In the rows, zero is written as 128.
Where one turn sends some rows of the set: a few examples, then the rows asked
Vek: [146 121 106 126  86 160  88 138 133 126 126 133 147 142 159 148 122 131
 141 163 153 112 181 165 155 122 128 144 105 112 132 140 112 131 140 123
 126 113 118 107 134 140 107 125 119 158 120 146 127 151 124 155 152 125
 120 141 144 139 129 133 150 133 139 125 120 129 109 140 117]
bigom: [100 141 157 128  87 121  86 149 144 117 150 132 191 129 171 154 125 154
 146 135 184 123 149 143 140 130 142 140  99  95 116 162 140  87 149 142
 134 113 116 110 158 150 116 118 137 143 105 134 127 147 109  99 137 129
 118 132 159 143 124 115 138 122 140 137 129 130 118 128 119]
nep: [142  99 134 133  92 140  99 147  88 126 101 172 143 132 150 155 110 131
 120 110 141 114 182 130 158 144 146 124 106 100 152 195 135  88 143 129
 129 107 119 119  95 150 112 124 113 147 113 153 121 139 129  96 131 126
 106  98 140 131 121 122 131 130 128 131 123  80 130 135 116]
tov: [140 124 117 120  82 143  86 146 144 124 121 148 153 147 152 143 126 132
 117 161 146 122 186 167 154 118 132 138 115 116 148 136 104 128 139 128
 122 111 134 110 130 139 110 129 124 167 123 139 119 150 121 151 148 126
 117 130 144 131 129 138 149 136 135 121 119 137 113 138 124]
gudo: [157 105 164 133  97 109  98 138  97 122 134 164 125 128 157 158 159 114
 154 148 106 137 114 119 116 124 154 129 100 121 156 202 117 117 141 118
 124 115 126 131 129 147 115 124 173 110 110 150 119 129 113 139 152 133
 120 116 144 141 131 126 124 128 118 142 123 110 129 125 119]
reloz: [140 107 169 116  94 120 101 154 135 130 117 143 133 153 135 141 138 160
 118 161 122 148 101 110 130 119 161 134 120 110 119 154 136  99 131 124
 120 119 145 121 109 157 106 137 154 128 103 142 122 141 113 118 147 126
 119  89 145 129 134 125 126 144 116 130 122 139 128 147 162]
nuv: [158 103 157 132  97 106  91 150  92 120 139 160 123 133 154 156 155 115
 153 144 106 136 110 123 117 122 148 135 103 118 160 206 131 117 150 122
 123 107 129 130 134 143 112 132 176 114 109 146 117 131 118 139 159 134
 115 118 147 141 133 118 126 134 131 137 125 111 124 123 120]
kiv: [146  96 138 132  87 138  97 147  91 125 100 174 150 130 158 157 105 130
 116 101 140 110 167 138 154 148 146 134 110 105 154 195 141  87 146 126
 131 116 118 125  95 148 113 124 115 150 113 144 122 141 132  98 135 134
 113 107 145 129 124 115 138 131 131 135 120  75 123 143 116]
gazig: [101 141 154 126  85 115  89 151 138 119 151 135 183 128 173 156 121 156
 146 131 183 125 151 148 139 126 139 147 106  97 113 159 146  82 152 144
 132 115 119 113 160 149 113 120 139 145 107 132 127 148 112 103 139 136
 118 135 157 146 124 116 141 122 139 138 130 134 111 129 124]
mot: [144 121 123 118  81 142  88 140 153 123 119 146 162 148 153 145 126 132
 117 160 146 116 179 170 153 121 135 139 111 118 150 136 102 131 135 123
 123 117 139 115 128 135 112 125 123 171 121 135 118 145 127 143 151 125
 126 134 149 125 129 133 152 132 135 127 116 129 116 140 119]
Lor: [ 99 141 161 126  90 119  89 145 147 117 148 131 191 131 166 154 130 155
 148 141 184 122 156 139 143 128 145 133  96  95 117 158 133  88 146 142
 133 111 122 111 157 148 117 117 137 143 106 138 125 142 111  94 135 125
 119 128 158 141 123 119 133 119 135 138 130 130 125 124 117]
bila: [155 104 155 134  97 108  89 145  95 122 140 159 125 134 156 158 158 114
 155 147 105 139 114 122 117 126 153 132  99 118 159 210 127 117 146 118
 125 110 125 126 133 147 111 132 175 112 108 147 120 132 114 136 158 132
 118 115 146 140 136 120 122 135 129 136 125 106 126 128 121]
lise: [100 142 161 123  93 112  96 145 146 121 146 133 184 130 165 155 132 158
 150 142 184 125 164 139 143 123 145 133  99  95 115 154 132  85 143 144
 129 110 129 115 154 147 116 114 138 146 106 140 120 139 114  93 135 126
 119 125 156 139 119 123 135 115 130 139 131 134 123 119 122]
kiref: [142  98 138 132  90 140  95 147  91 123 100 174 150 133 153 155 108 130
 115 105 140 113 173 134 157 148 147 127 107 103 156 195 136  89 144 129
 131 110 118 121  95 150 113 125 114 148 111 148 122 142 129  97 133 128
 108 102 143 130 122 118 133 132 131 133 123  78 129 140 114]
difo: [148 118 120 120  83 151  89 131 151 125 121 137 164 144 157 148 126 132
 131 161 152 109 173 170 152 125 135 143 104 117 145 137 105 136 135 117
 123 121 134 118 128 133 111 121 122 168 119 137 122 143 131 142 153 124
 133 142 152 125 130 130 153 130 137 134 116 121 115 141 117]
Pudom: [159 105 166 130  96 108  98 143  93 121 135 164 123 127 157 157 157 113
 154 144 105 135 113 119 115 119 148 131 106 119 157 198 119 115 143 122
 122 113 129 134 131 142 118 123 176 113 110 149 117 129 116 140 153 135
 116 118 144 142 128 124 127 126 120 141 123 114 129 120 118]
Finaf: [103 143 156 121  88 107  97 152 138 124 149 139 175 127 171 157 124 158
 148 134 182 126 158 146 139 122 140 147 109  98 110 154 147  80 149 146
 129 114 124 117 157 149 112 116 140 150 108 135 122 144 115 103 139 137
 118 133 156 143 120 119 142 117 134 139 131 138 109 125 128]
goluz: [160 104 164 128  97 106  95 147  91 121 136 163 121 130 155 155 155 113
 152 142 105 135 111 121 116 118 146 135 107 118 159 200 126 116 147 124
 122 108 131 134 131 140 115 126 176 114 110 147 115 130 119 140 155 135
 114 120 145 141 129 121 126 130 128 140 124 113 126 121 118]
Nas: [155 104 159 135  97 109  94 139  98 123 138 161 126 131 156 159 158 115
 155 150 104 140 114 121 116 128 156 131  98 120 156 207 120 118 141 116
 126 114 124 126 132 150 113 128 174 111 110 151 121 131 112 136 154 132
 120 114 145 140 135 123 122 131 123 138 124 107 128 129 120]
kidag: [140 110 163 121  91 132 101 156 117 127 120 142 121 146 142 140 131 157
 125 155 124 146 101 107 130 115 151 136 125 108 109 149 140  93 136 130
 122 119 128 117 114 161 108 135 150 117 107 149 128 149 105 136 145 133
 108  94 135 146 130 127 129 144 113 128 125 148 122 147 160]
Roton: [146  98 131 132  95 139 105 145  84 130 102 170 133 128 152 159 112 132
 130 112 141 112 185 131 157 142 147 128 106 100 146 192 138  86 143 129
 130 108 118 122  94 148 109 120 113 147 112 155 119 137 133  98 131 129
 108 101 139 132 119 124 132 126 126 132 125  80 127 135 118]
Golug: [152 101 161 125  96 159  96 146 111 120 122 113 133 143 148 140 127 153
 151 154 137 117  76 103 135 121 140 142 106 100 106 154 152 109 144 122
 126 114 119 125 117 146 111 128 148 108  98 151 134 141 123 132 153 123
 114 117 147 143 127 112 135 143 132 141 122 129 129 138 135]
Peda: [151 117 112 125  85 160  90 131 142 126 125 130 156 142 160 150 124 131
 141 162 153 107 175 168 153 126 130 145 101 114 135 139 110 134 137 118
 126 119 123 114 131 135 110 120 119 161 118 143 126 145 130 148 153 125
 129 146 149 131 130 131 153 131 140 132 117 121 112 139 114]
Mel: [148  97 132 130  93 138 107 143  83 133 101 171 135 127 156 161 108 133
 132 108 141 111 178 136 156 144 145 135 109 103 143 191 143  85 144 128
 129 113 119 126  93 147 109 119 114 149 112 152 121 137 136  98 134 135
 112 106 142 132 119 121 136 125 126 137 123  78 120 137 119]
naram: [146 107 159 128  93 152  98 153 105 122 123 128 121 141 149 139 124 152
 140 150 131 132  89 102 132 115 141 140 119 103 102 149 148  98 144 128
 126 115 115 119 119 154 110 130 147 108 104 152 134 150 111 142 146 131
 105 109 138 154 126 121 133 143 122 134 124 143 122 143 147]
felo: [147 100 171 114  98 127  97 147 141 128 118 127 145 155 134 142 140 161
 129 164 127 133  89 111 131 126 159 135 107 107 123 159 140 110 130 118
 120 117 150 129 107 147 105 135 154 128  98 140 122 131 127 106 153 120
 129  96 153 119 137 115 129 143 124 139 120 124 136 142 150]
bami: [154  97 167 120  99 147  96 144 129 122 120 114 145 150 140 143 135 157
 144 160 136 117  75 106 134 126 148 139 100 102 116 159 149 116 136 116
 122 114 137 129 110 143 109 129 152 119  97 142 128 131 131 114 156 119
 126 111 155 125 133 108 133 142 134 144 121 119 135 139 137]
nebim: [140 125 109 125  84 152  87 146 135 124 125 141 145 146 154 145 121 130
 129 161 148 120 188 166 155 118 129 141 113 112 138 138 109 127 142 128
 124 109 123 105 133 141 109 129 121 163 121 144 123 154 121 156 150 127
 115 133 141 140 129 137 149 136 139 119 120 136 110 139 123]
kelig: [102 142 159 120  92 107  99 149 142 126 148 138 176 127 166 157 129 159
 150 140 183 126 165 143 140 120 143 141 106  97 112 152 140  80 144 145
 128 112 130 117 154 146 113 114 140 151 107 139 119 140 117  97 137 133
 117 126 155 141 119 123 139 114 129 139 132 138 115 120 127]
fut: [149  95 135 129  89 135 102 144  88 130 100 172 141 127 158 160 105 132
 125 103 141 110 171 139 155 146 146 138 110 106 147 193 145  85 144 127
 130 117 118 128  94 147 109 121 115 151 111 147 123 139 137  99 137 138
 115 108 143 130 121 117 139 128 128 138 121  75 119 142 118]

felo moves to bami
nep moves to kiref
Nas moves to bila
Now find these:
bigom moves to gazig
nebim moves to tov

Where one turn sends some rows of the set: a few examples, then the rows asked
durin: [112 141 135 128 113 147 106 119 134 146 136 153 157 130  89 141 131 103
 173 122 128 143 104 105 147 127 135 141  99 133 139 129  99 141 118 127
 120 128]
vika: [ 86 142 120 129 104 103 108 118 113 113 118 142 133 121 132 128 143  87
 142 125 139 128 115 114 136 159 158 110 104 136 134 139 120 159 128 137
 121 154]
Viz: [125 153 130 126 127 140 131 115 150 104 158 150 129 132 150 124 124 105
 124 126 153 127 143 109 149 133 142 134 130 141 100 150 102 120 133 134
 139 133]
nufu: [148 138 125 123 135 143 130 107 139 147 127 126 122 132 110 125 126 129
 148 101 154 128 125 120 101 113 143 137  85 174 138 111  98 149 140 146
 100 138]
mazu: [118 141 111 113 145 137 144 111 113 136 145 140 122 137  98 140 139  91
 130 119 117 145 131 116 148 145 149 122 116 157 121 148 106 165 114 152
 130 125]
Lavo: [143 165 125 125 123 131 110 108 121 131 124 123 104 132 117 138 131 130
 143 121 153 124 126 146 110 106 135 130 105 147 136 105 103 123 106 130
 106 114]
neseg: [114 124 145 128 126 146 129 126 144 122 148 129 140 137 149 106 135  99
 147 124 164 142 104 107 126 113 118 130 119 151 114 149 113 127 122 122
 107 138]
Voro: [113 150 141 122 135 129 107 137 171 112 155 125 118 130 132 135 146 112
 140 117 167 121 118 105 143 132 147 134 127 153  85 147 119 143 140 131
 129 136]
Vum: [123 152 130 117 116 120 107 133 120 118 120 123 115 117 115 115 144  99
 151 133 129 114 122 107 123 134 152 116 114 151 151 155  73 142 131 122
 128 170]
fip: [111 168 144 136 122 133  99 108 126 119 128 130 136 130  96 143 149 110
 143  90 155 140 107  94 137 119 157 115 136 125 113 139  76 166 115 150
 104 117]
bor: [110 161 111 140 112 127 104 121 119 112 113 161 137 106 124 136 143  98
 139 123 129 120 103 120 142 127 135 119 131 132 144 150  98 140 129 103
 108 151]
Begu: [108 160 134 137 114 132 104 106 122  99 118 129 103 134  91 161 135 117
 147 122 140 115 111 130 112 136 137 139 119 154 118 109 134 124 122 152
 121 116]
mut: [117 167 109 121  98 136 128 111 107 118 125 118 126 125 108 108 140  77
 152 131 149 167 123 126 116 133 165 127 109 145 116 135 100 156 141 133
 121 118]
firu: [117 114 148 143 113 146 122 117 144 100 137 143 129 153 144 109 122 111
 143 111 156 123 134  98 127 137 137 138 133 142 113 145 103 134 148 118
 128 135]
Vezav: [117 150 121 126 132 136 143  90 118 110 132 139 164 140 121 132 118 148
 147  95 144 125 126  95 114 122 147 115  95 161 130 118  96 136 151 168
 114 127]
Topir: [149 169 117 128 119 126 103 110 121 133 131 116 110 134 125 141 129 122
 154 115 142 121 126 144 108 105 135 128 104 147 129 109 110 124 106 132
 103 124]
tof: [115 134 114 130 152 127 121 125 125 122 129 148 127 117 131 123 132 115
 165 117 125 126 112 124 150 135 169  96 107 134 145 157  84 152 139 131
 129 148]
Zitag: [ 97 176 122 125 124 142 134  92 119  88 116 146 145 129 121 149 127 117
 147 115 142 127 115 115 104 131 141 138 107 161 105 141 121 127 127 187
 127 130]
dimaz: [100 176 128 129 133 150 129  94 116  97 114 150 141 118 114 139 126 120
 138 120 149 124 114 116 106 139 137 136 103 161  97 128 122 130 130 184
 118 129]
Zemi: [123 150 132 132 135 135 140  88 115 116 126 149 152 137 112 126 119 147
 147  98 152 129 129 101 118 129 145 112  92 160 125 109  98 140 154 169
 120 125]
fule: [118 169 134 139 130 124 117 121 130 110 122 128 137 113 133 123 116 104
 136 117 135 132  85  93 139 142 153 105 112 125 137 157  94 166 138 153
 112 161]
luda: [147 136 115 118 135 141 131 105 139 143 136 119 131 137 120 129 123 129
 155 101 137 126 125 114 102 109 147 133  88 176 138 115 101 147 137 142
  90 140]
neli: [117 146 131 127 127 121 121 129 132 109 157 112 134 136 139 117 138 117
 142 123 172 141 113 118 134 118 136 106 129 144 103 135 123 133 147 108
 121 115]
popon: [110 166 129 132 108 124 106 107 124 101 120 132 107 140 101 169 131 110
 157 110 138 114 112 132 114 127 139 140 124 149 116 119 135 121 121 154
 127 120]
liso: [138 161 132 123 122 140 109 117 107 109 119 123 148 142 109 115 123 126
 140 130 138 122 134 107 110 141 145 146 110 127 114 148  71 176 122 126
 130 127]

Vezav moves to luda
Voro moves to Viz
Now find these:
durin moves to mut
dimaz moves to Zemi
fule moves to tof

